Each row has a hidden score. How much does it go up from the first row of each pair to the second? 15 means little or no change, 30 a big rise and 0 a big fall. The score is a weighted sum of the row's numbers plus the product of two more (or one squared), each taken from its middle value.
Array([ 14,  -9,   2,   4, -31,   3, -17,  23, -26,  15])
Array([-42,   7, -29,  -2,   4,  37,   1,  23, -20,  -7]) -> 11
Array([-37, -45, -42, -43,  40,  27,  43, -39,  44,  19])
Array([ -2,  20,  30,  28,  33,  -8, -27, -10,  -5, -19]) -> 12
Array([ 40,   1,  16, -23,  -6, -36, -34,  -1, -14,  14])
Array([  8,   5,  22,  -4, -14, -37, -12,  -3,  18,  27]) -> 21
Array([ 12, -35,  -2, -26, -42,  -1,  -3,  19, -30, -14])
Array([ -6,  28,  -9, -12, -31,   8,  -8,   3,   6,   4]) -> 8
Array([  7,  19,   9, -37, -42,  -8, -27,  -7,   6, -17])
Array([ 18,  31, -16, -11,  42,  -9,  10,   4, -12, -39]) -> 14
Array([ 21,  13,  28,  29, -11,  -5, -10,  14, -31,  23])
Array([ -1,  42, -19,  10, -11,  -2, -25,  15,   8,   2]) -> 11
Array([-34,  16,  -5, -15,  -9,  -2, -26,  -8,  26, -20])
Array([-12,   4,  16, -25, -29,   9,  -7,  -7,  22, -16]) -> 20
Array([-29,   0, -10,  40,  42,  28, -21,  22,  17, -15])
Array([ 13, -11, -38,  -7,  40,  18,  13, -14, -19,  33]) -> 13
Array([-10, -18,  10,  -9, -42,  11,  -4,  15, -31,  17])
Array([ 39,  -3,  16, -21,  -9, -36, -33,   2, -19,  11]) -> 6
Array([ 21,  -7,  26,  -6, -26, -16, -42, -12, -28,  28])
Array([ 17,  25,  28,  26, -19, -19, -29,  -4, -24,  33]) -> 18
Array([ 30,   8,  29,  22,   1,  -9,   2,  12, -28, -18])
Array([ 27,  42, -11,  -8,  18, -18,   6,  -7,  42,   4]) -> 8
Array([-17,  -2,  -6, -15, -24,  17,   7,  -5,   7,  -2])
Array([ -4, -32,  17,  36,  -2,   1, -18, -44,   1,  38]) -> 14
Array([-26,   0, -27,  14,  -8,  37,  19,  40,   5,  10])
Array([-16, -11,   4, -29, -39,   1,   6,   8,   3, -45]) -> 22
Array([18, 35,  4, 18, 12, 11, -9, 12, -5,  3])
Array([ 10,  -8,  -1,  22, -22,  -1,   1,  25, -43,  22]) -> 27
Array([  0,  16,  -1, -35, -34,   7,  -7,  -2,   9,  -4])
Array([-19,   2, -17,  -7, -14,  32,   3,  14,  -2, -13]) -> 13
Array([-27,   4, -24,  12, -18,  17,  17,  41,   3,   0])
Array([ 15,  -4,  19, -16, -42,  -1, -43, -19, -41,  42]) -> 7
Array([  2, -16,  26,  44,  -2,  -5, -24, -44,  -8,  42])
Array([ 20,   2,  37,  34, -19, -20, -21,   3, -22,  35]) -> 17
Array([-42,   9,  17, -10, -26,   8, -15, -41,   7,  -2])
Array([ 18,  42,  40, -43,   8, -25,  31,  43,  44, -45]) -> 20
Array([ 25,  15,  13, -38, -15, -37, -15,  23,  18,   3])
Array([-19, -22,  -1, -26, -11,  18,  13, -24,   2,  -9]) -> 22
Array([ 37, -11,   2, -24,  14, -23, -30, -34, -28,  26])
Array([ 20,   6,  38,  24,  16, -30, -43, -35,   9,  16]) -> 17
Array([ 25,  10,  34,  28,  20,  -4,  12,  -6, -23, -43])
Array([  2,   5,  14, -30, -38,  -1, -24, -15,  19, -19]) -> 14
Array([-24,  -1, -36,  29,  28,  41,  42,  19,  41,  19])
Array([-41, -38, -38,   6,  35,  41,  15,  20,  17,   6]) -> 14
Array([-30,  10, -21, -22,   6,  32,  30,  33, -23, -10])
Array([-42,  10, -30,  27,  11,  16,  -9, -44,  16, -21]) -> 16
Array([ 23,   2,  30,  17, -27, -27, -26,  -1, -25,  29])
Array([ 20,  -2,  12, -34, -32, -33, -38,  -7,  -4,  -9]) -> 9
Array([-28,  -6,   1, -27, -13,  16,   5, -30,   2, -14])
Array([ 27,   6,  30,   2, -12, -19, -17,   7, -18,   2]) -> 13
Array([ 26,  -4,  20, -15, -13, -40, -27,   4,   8,   2])
Array([  0, -30,  -8,  -7,   5,  27,  43,  32,  34,   5]) -> 15
Array([-23,  10, -34,  28,  14,  37,  11,  43,   9,  25])
Array([-18,  -8,  -4, -23, -17,  14,  -4, -10,   4, -17]) -> 17
Array([ 31,  24,  36,   9,   8, -30,  -7,  19,  15, -19])
Array([ 32,  14,  38,   2, -14, -15, -15,  15, -30,   1]) -> 11
Array([  1,  27,  -5, -32, -36,  16, -11,   4,  -9, -15])
Array([-14,   3,  10, -29, -29,   8,  -4,  -4,  20,  -9]) -> 16
Array([ 10,  14,   6,  26, -11,   0,   5,  27, -11,  12])
Array([  5,   4,  17,  44,  -4, -11, -14, -34, -40,  42]) -> 13
Array([ 22,  31,  30,  15, -11,  -9, -25,  -5, -35,  35])
Array([-36, -16, -29,  44,  19,  25, -30,  43, -34,  27]) -> 20
Array([-12, -29, -22,  44,  17,  12,  -8, -41,   9,  38])
Array([ 28,  -2,   9, -29, -16, -41, -34,   5,   2,   0]) -> 7
Array([ 10,   2,  20, -20, -42, -25, -38, -12,  -8, -10])
Array([-42, -42, -42,  -6,  38,  41,  32,  19,  44,  19]) -> 10
Array([ 21,  33,  30,  21,  17, -10,  15,  30,  -2, -37])
Array([ 10,  -6,   4,  44,  -7,  -1, -11,  17, -34,  42]) -> 10
Array([-11,  15, -10, -27, -15,  26, -14,   9, -18, -17])
Array([-18,  -4,  -6,  17, -16,  41,  20,   3, -10,  20]) -> 18
Array([-22, -45, -40,  35,  37,  22,  17, -29,  44,  42])
Array([-30,  -9, -27,  44,  42,  30,  20, -24,  19,  -4]) -> 13
Array([  0, -39,  25,  44,  10,   9,  25, -15, -43,  42])
Array([-13,  23, -42,   8,  -9,  33,  -9, -15, -13, -24]) -> 13
Array([ 13,   7, -10, -22, -39,  -3, -15,   4,  -6,   5])
Array([ 15,  42,  -4, -29, -23, -17,  -2,  33,  26,   1]) -> 12
Array([-14, -44,  40,  44,   4,   6,  22, -17, -43,  42])
Array([-26, -16, -28,   0, -20, -12, -17, -14, -23, -23]) -> 11
Array([ -4, -16,  11,  39, -14,   4,  -6,   2, -13,  -6])
Array([ 24,   6,  12, -10, -34,  -5, -36,  -5, -29,  42]) -> 7
Array([-15,  -9, -14,  20,  24,  28,  26,  -7,  16,   7])
Array([-42,  13,  11,   1,   2,   5, -12, -44,  11, -21]) -> 16
Array([-28,  26, -18,  11,  13,  30,  24,  -2,  10, -24])
Array([ 21, -36,   1,   2,  13,  -2,  -6, -10,  -9,  24]) -> 14
Array([ -5, -45,  -7, -42,   7,  11,  43,  43,  -2,  13])
Array([ 27,  -5,  31,  22,  10,  -9,  13, -10, -16, -31]) -> 16
Array([ -4,  22,  20,  41,  42,   5,  43, -12,  39,   2])
Array([ 15, -18,   7,  44, -18, -11,  -3,  14, -29,  13]) -> 23
Array([ 39,   8,  16, -15, -15, -31, -32,  -5,  -9,  26])
Array([-31,   8, -42, -17,  42,  27,  43,  33,  40,   1]) -> 19
Array([-23,   7, -15,   2,  27,  30,  43,  43,  44, -17])
Array([  9,  28,  -3, -23,   1, -13,  -7,  12,   8,  12]) -> 11
Array([  8,  -8,   3,  21, -30,  18,  14,  22, -26,   3])
Array([  7,  35,   7, -27, -42, -13, -31, -14,  21,  -4]) -> 10
Array([ 13, -19,   7,  40, -21,   2,  -5,  23, -35,  42])
Array([-24, -10, -23,  10,   6,  35,  31,   2,  17,  14]) -> 10
Array([ 19,   8,  -9,  44,  11, -22, -10,  18, -17,  42])
Array([-42, -45, -42,  -4,  42,  41,  31,   4,  44,  23]) -> 6
Array([-15,  -4, -19,  -4, -12,  30,  15,  22,   4,  -1])
Array([-20,  42,  -5,  26,   0,   5,  -3,  28, -22,  22]) -> 19
Array([ -8,   8,  15,  23,  34, -34, -35, -44,  34, -24])
Array([-10,  42, -36,  28,   4,  18,  -1,  20,   6,   4]) -> 22
Array([  5,  -1,  -5,  33,  -9, -15, -15,  19, -43,  28])
Array([ -4,  18, -10, -31, -29,  21,  -2,   6, -11, -16]) -> 10
Array([ -3, -45, -28,  16,  12,  14,  20,  20, -20,  42])
Array([-21,  13, -40,  38,  42,  26,  24, -44,   8, -45]) -> 15
Array([ 22, -17,  34, -12,  18, -13,  -5, -44, -33,  42])
Array([  2,   0, -22,  26, -12,  18,  34,  43,  12,  38]) -> 25
Array([ 20,  13,  33,   5,   2, -18, -27, -24,  -2,  17])
Array([ 11,  -2,  21, -32, -42, -28, -32, -20,   8, -27]) -> 23
Array([ 37, -12,   3, -23,  37,  -7,  14,   5, -26, -43])
Array([-19,  -1, -27, -35, -12,  -7,  16, -26,   8, -45]) -> 21
Array([ 17,  18,  10, -16, -26, -32, -38,  -3,   6,   9])
Array([ 12, -16,  -2,  20,   0, -16, -29,   8, -35,   7]) -> 19
Array([  3,  28,   2, -24, -35,   1,  -7,   3,  10,  -3])
Array([ 35,  -7,  35,  -1, -14, -30, -19,   1, -14,  -3]) -> 16
Array([-14, -25, -12, -31, -19,  34,  18,  -2,  -1, -26])
Array([-18,  42, -42,  44,  34,  15,  -4,   7,   5, -11]) -> 11
Array([  7, -10,  -4, -10, -33,   3, -12,  24, -22,  10])
Array([-42, -10, -33,   9,  24,  35,  27, -24,  -4, -17]) -> 15
Array([ 14,  -3,  15, -38, -41, -32, -35, -14,   3, -22])
Array([ 30,  14,  27,  -1,  -2, -33, -27,  -2,  -5,   2]) -> 13
Array([ 23,  10,  33,  27, -14,  -8,   6,  43, -25,  -8])
Array([  6,  28,   3,  -9, -25, -16, -14,  11,  16,  23]) -> 6
Array([-18,   5, -21, -11, -19,  31,   6,  23,   3, -12])
Array([ 24,  42,  26, -10,  42,   0,  43, -28,  36, -45]) -> 10
Array([ 29,  23,  33, -11,  -3, -27, -30, -16, -19,   5])
Array([  8,  -8, -15,  10, -20,   7,  -8,  19, -43,  -3]) -> 24
Array([-38, -28,   2,  11,  34,  -5,  -3, -44,  10, -15])
Array([  4, -45,  -6,  16,  27,  -1,  22, -12, -17,  15]) -> 21
Array([ 26,  18,  32, -17, -11, -29,   7,  43,  11,   8])
Array([-42,   7, -28,  26,  13,  36,   4, -24,  16, -27]) -> 9
Array([-27, -25, -42,  -5,  35,  41,  43,   0,  36,  38])
Array([-42,  27, -42,  39,  42,  -4,   0,  -7, -38,  21]) -> 16
Array([-42, -45, -42,  41,  42,  41,  31,  23,  44,  38])
Array([ 24,   8,  30,  38, -16, -17,  -8,  11, -33,   7]) -> 22
Array([ 38,  -2,  33,   2, -13, -18,  -3,   7, -21,  -6])
Array([ -3,  16,  37,  20,  42,  -6,  21, -31,  -2, -45]) -> 14
Array([-40, -30, -33,   9,   2,  39,  15,  30,  27,  12])
Array([  1,  31,  14,  -9,  42, -29,  25, -17, -24, -16]) -> 18
Array([  8,  21,  11,   0, -16,  -8, -27, -23,  20,  10])
Array([ 18,  -9,  25, -23, -33, -24, -19, -27,   8, -44]) -> 24
Array([ -8,  21,  -6, -43,  21,   2,  25,   4, -20, -43])
Array([ -3, -30, -20, -26,  37, -14,  33, -17, -21,   0]) -> 15
Array([ -5,  30,   7, -18, -42, -14, -22,  -1,  12,  12])
Array([ 20,  11,   9, -10, -18, -38, -41,   3,   0,  14]) -> 9
Array([ 35,   0,   8,   4,  16,  -2,   8,  28, -23,   1])
Array([ 32,  -4,  15, -23,  29,   3,  43,   2,   5,  30]) -> 9
Array([ 10,   5,  12,  11, -23, -13, -28,  14, -20,  17])
Array([  2,  42,  -8,   9, -23, -12, -41,   5,  21,  29]) -> 9
Array([ 18,  20,  -1, -10,  15, -21,   1,  24, -37,   0])
Array([ 21,  38,  38, -30,   8, -25,   3,  13,  13,  -8]) -> 12
Array([-28, -41,  -6,   2, -15,  -1,  -5, -25,  10,  30])
Array([  5, -30, -13,   0,  32,  -5,  14, -19, -26,   9]) -> 10
Array([-18,  18, -18,  -7, -21,  20,  14,  25,   3,  -2])
Array([  9,   0,  23, -18, -39, -25, -36, -23,   0, -16]) -> 15
Array([ 15,  12,  26,  14, -13, -41, -37, -25,   9,  19])
Array([ 40,   5, -20, -43,  42,  -4,  13,  -3, -21, -20]) -> 11
Array([ 14,  23,   6, -25, -37, -22, -36, -12,  14,   0])
Array([-27, -16, -28,  -4,   2,  37,  36,   4,  37,  14]) -> 17
Array([ 37,   9,  24,  20,   0,  -8,   4,  23, -27,  -7])
Array([ 22,   0,  18,  44, -19,  -7, -18,   1, -43,  42]) -> 15
Array([  7,  42,  -5, -37, -21,  11,  -9, -24,   9, -27])
Array([ 35,   0,   9, -22,  -8, -37, -35,   2, -11,  14]) -> 10
Array([-30,  -3, -28,  44, -15, -13, -38, -37,   1, -31])
Array([-27,  12, -34,  44,  42,  41,  35,  39,  44,   6]) -> 14
Array([ 31,  -1,  25,  -2, -14, -24, -18,  10, -14,  -4])
Array([ 28, -34,  24, -18,  -1,  -6,  28,  14, -32,  42]) -> 15
Array([ 12,  21,   5,  -9, -20, -17, -28,  -4,   5,  20])
Array([ 36,  14,  18, -24, -10, -35, -23,  15,   4,   7]) -> 15
Array([ -3,  -3,  -8,  26,  28,   5,  -9, -18, -10,  42])
Array([ -4,  21,  17,  -5, -21, -22, -35, -44,   4,  -6]) -> 18
Array([ 11,  22,  23,   8,  22,  -9,  -4, -17,  -8, -22])
Array([  1,  25, -12,  12, -13,   3, -15,  16,  12,  23]) -> 15
Array([ 26,   3,   7, -22, -20, -39, -40,   5,  -2,   7])
Array([ 27,   2,  11, -30, -20, -38, -29,   5,   8,   0]) -> 17
Array([-25,  -6,  10, -10,  16,  17,  43,  42,  27,  31])
Array([  8,   8,   8,  21,  -2,   9,   7,  43,  -5, -16]) -> 18
Array([ 40,   8,  28, -17, -20, -26, -31, -16, -25,  33])
Array([ 12,   6,  20,  42,   5,   2,  -1, -16, -36,  18]) -> 20
Array([-24, -45,  11,  20,  42, -18,   3,  11,  42,  29])
Array([-18,  -9, -16, -10,  25,  34,  43,  36,  43,  35]) -> 6
Array([ 14,  40,  39, -35,  -8, -24,  21,  43,  28,   1])
Array([-42,   4, -42,  44,  17,  36,   1, -13, -11, -27]) -> 12
Array([ -1,  42, -18, -40,  30,  -6,  29,   1,  44, -24])
Array([-29,  -7, -19,   6, -11,  41,  23,   4,   9,  -7]) -> 20
Array([ 13, -14,   0,   1,  -9,  22,  17, -13, -27, -42])
Array([  3, -24,  -6,   8,  11,  22,  26, -10,  -9, -30]) -> 13
Array([ 23,   2,  18,   1,  31, -12,   9,  -9,  -6, -45])
Array([-29, -19, -32,  22,  -4,  35,  -8,  43, -11,  37]) -> 13
Array([ 11,  37,  40,  -6,  17, -21, -23, -19, -24, -16])
Array([ -3, -42, -27,  18,  -4,  -3,  11,  36, -26,  41]) -> 25
Array([  1, -36, -16,   4,  36,  -5,  21, -16, -15,   0])
Array([ 40, -11,  -6, -27, -11, -17,  -5,  12, -37,  33]) -> 12
Array([-15,   1, -17,  22,  -4,  34,  34,  19,  23,  37])
Array([ 33,  22,  24, -27,  -9,   6,  43,  43,  19, -25]) -> 15
Array([ 16,  32,  30,   3, -14, -35, -12,  17,  22,  29])
Array([  9,  42,  -4,   4,  -9, -20, -24,  16,  18,  30]) -> 10
Array([ -7, -15, -12,  -1,  -9,  25,  34,  26,  -5,  13])
Array([ 21, -10,   8, -27, -32, -33, -32,  -2,   4, -14]) -> 12
Array([-14, -12, -35,  44,  14,  40,  24,  33,  44,  33])
Array([ 17,  -1,   6, -43, -42, -25, -38,  -3, -14,  -8]) -> 16
Array([ 12, -45, -22, -17,  42, -17,  43,   4, -22, -39])
Array([ 19,  14,  16, -15, -39, -19, -43, -16, -25,  37]) -> 8
Array([ 27,   7,  33,  12,  -2, -17, -18,  18, -24,  -5])
Array([-35, -20, -21, -15,   0,  40,  20, -10,   0, -29]) -> 15
